In the data rows, the value 128 means zero.
Here are some points:
[ 86 106  84 152  87 133   0 175]
[ 57 255 222 211 212 255  82 212]
[104 137 128 143 125 153  92 134]
[174 105 107 105 114  91 156 101]
[142 113 106 115 130 130  89 136]
[119 120  79 138  76 110  53 161]
[138 161 133 131 143 152 138 127]
[172 114 113 122 145  79 200  86]
[144 106 112 126  97  96 104 144]
[121 152 153 137 147 135 141 120]
[132 121 124 135 114 124 132 123]
[161 105 121 104 120  97 171  98]
[131 108 135 124 162 102 170 115]
[103  90  83 139  64 123   0 178]
[120 106 100 105  97 108  75 147]
[117 113 110 123 104 114  86 146]
[ 87 165 148 150 141 178  45 132]
[106 217 186 157 186 176 138 147]
[121 104  92 123  79 116  61 149]
[184 104 157  97 193  82 255  81]
[122 104 105 121 107 112  94 142]
Here are 10 more points, each followed by its number:
[134 114 108 126 114 106  98 140] 0
[159 117 160 112 162 115 221  85] 1
[131 123 135 126 120  96 139 110] 2
[122 180 187 143 160 169 182 121] 3
[102 255 254 205 244 255 138 166] 4
[ 43 196 151 176 114 190  17 174] 5
[107 108  82 148  73 142   0 159] 6
[169 110 138 108 164  97 228  96] 7
[113 170 144 143 130 180  73 139] 8
[140 116 122 129 102 113 111 120] 9
Which of these numbered points is nearest to each point below by angle, seen from the average point of the first points? Its number follows each.
[127 135 149 120 124 126 150 108] > 1
[123 129 117 124 101 135  98 116] > 9
[103 108  92 151  61 146  13 170] > 6
[128 111  95 129 103  98 101 136] > 0
[117  98 134 126 107 136 108 140] > 9
[ 93 217 185 162 172 188 121 131] > 4
[124 137 147 118 137 129 171 113] > 1
[163  60 145 127  85  98 158 121] > 9
[ 74 150 165 158 165 163 114 155] > 4
[ 87 188 186 149 177 193 133 128] > 4
[143 120 109 130 107 115  90 139] > 0
[147 118  87 126  52  99 112 140] > 9
[149 109 128 120 113  86 184 111] > 2
[143 116 111 108 130  95 181 110] > 7
[142  92 105 123  94 107  81 139] > 0
[ 51 189 127 170 107 177  17 180] > 5
[141 109 124 122 148 106 170 115] > 7
[119 164 163 140 157 155 180 124] > 3
[155 113 115 116 133 101 159 125] > 7
[182 103 140  86 168  87 255  82] > 7
[112  90  71 144  71 131   0 157] > 6
[136 114 131 116 127 102 150 116] > 2
[ 93 203 218 171 215 185 166 134] > 4
[170  90 113 111 137  90 181 109] > 7
[113 147 138 140 132 142 153 124] > 3
[ 85  86  93 140  99 131   3 169] > 6
